(in the rows, 128 means zero)
One turn or mirror swaps these rows in pairs. Which row does each one swap with?
The rows were stretched afterwards, more along some directions than others.
fuvif: [112 146 121 112 123 118 109  90 130 107 140 130 113 170 124 137 147]
nidog: [176 136  91 156  97 107 145 147 106 126 132 122 114 122 129 117 142]
zam: [168 115 134 138 104 120 159 152 103 153 151 121 121  87 145 124 134]
rad: [111 109 143 116 146 127 130 135 134 143 126 153 138 116 108 144 118]
gaveb: [174 116 134 128 113 125 149 143 101 153 147 131 116  80 117 129 144]
ragil: [175 128  88 150 100 113 149 146 110 125 146 122 116 119 126 100 148]
muzo: [124 126 111 113 129 130 116  98 124 101 146 147 109 180 110 123 148]
mut: [129 130 107 112 123 128 120  98 115 105 149 147 103 184 104 124 162]
Numog: [179 160  92 142 118 105 126 125 112 115 110 122 114 119 107 136 146]
rigum: [183 105  72 145 108 115 150 144  97 138 156 129 118 129 125 103 144]
Bunan: [166 118  83 112  83 120 112 123 122 130 145 145 128 136 134 127 153]
kof: [112 125 137 166 112 119 165 160 153 148 152 131 126 115 131 131 157]
relo: [151 115 142 122 179 100 138 117 116 115 140 139 103 145 121  98 109]
Gup: [144 118 119 137 136 112 127 127 119  94 128 128 112 154 156 104  98]
kis: [137 147 167 159  85 127 143 159 124 148 122 134 101 124 124 159 157]
Rekob: [136 126  97 128 150 120 113 109 119  96 112 134 114 165 122 128 109]
Zedo: [169 148  90 146  95 116 137 135 107 128 119 121 117 122 117 131 150]
fezeg: [ 95 132 160 161 132 113 154 150 159 122 140 130 118 141 159 119 126]
namek: [118 112 166 118  80 165 146 155 131 167 131 141 121 107 123 145 145]
nobek: [148 140 102 124 162 118 107 104 118  90 104 132 112 150 105 139 113]
pip: [128  91 152 134 113 139 145 170 154 156 143 142 156  93 137 134  95]
biz: [124 102 133 128 102 140 159 167 116 169 157 135 149  84 100 133 143]
lazif: [143 107 101 129 148 116 119 123 125  89 132 134 115 158 144 100  97]
kuv: [118  99 131 128 135 139 147 135 143 151 146 152 104 171 123 112 144]
nari: [152 133 132  96 125 127 127 120 112 158 109 136 121 113  99 139 135]
Kosik: [117 138 148 124 128 153 137 109 123 149 127 143  98 134 100 159 167]
das: [111 109 138 141 167 143 126 139 151 118 123 124 122 143 124 139 110]
dad: [143 115 102 134 144 115 124 125 113  98 125 135 111 158 130 116 103]
tig: [ 95 123 173 123 129 126 147 153 137 137 131 133 148 100 109 132 112]
rebo: [147 131 133  94 131 123 124 116 113 160 118 146 125 118 104 135 136]
Zer: [118 110 144 174 134 133 177 161 161 148 166 139 121 139 120 118 141]
tud: [113 110 126 142 174 147 122 134 157 117 126 121 125 138 119 138 108]
tav: [115 139 147 127 136 153 138 109 127 139 119 137  89 146  97 157 160]
gikan: [176 112  74 158 100 113 153 151 105 132 154 123 114 132 137 110 142]
nok: [131 102 142 118 130 136 121 143 109 148 129 152 118 140  96 152 124]
pid: [147 167 150 142 110 108 145 135 130 135 107 135 112 103 101 147 156]
dat: [163 116  85 104  81 120 105 118 119 125 141 147 125 140 140 132 149]
Tezeg: [138 155 151 153 119 139 151 159 138 143 122 100 134  85 100 137 143]
mun: [143 115 113 137 133 115 134 134 113  99 133 126 115 152 146 109  98]
sata: [130 122 132 111 163 119 119 114 129 120 110 155 119 133  91 145 117]
zepi: [118 159 166 154 109 116 161 149 138 150 127 132 123 102 112 141 160]
Bugo: [139 148 154 152 109 137 155 165 131 149 122 105 130  90 106 142 148]
Dabi: [144 121  86  98  88 136 115 107 101 150 157 131 134 124  93 151 170]
kebu: [148  99 122 129 171 110 152 126 108 128 159 134 110 147 131  98 114]

mut is swapped with dat
zepi is swapped with rad
namek is swapped with kuv
pip is swapped with Zer

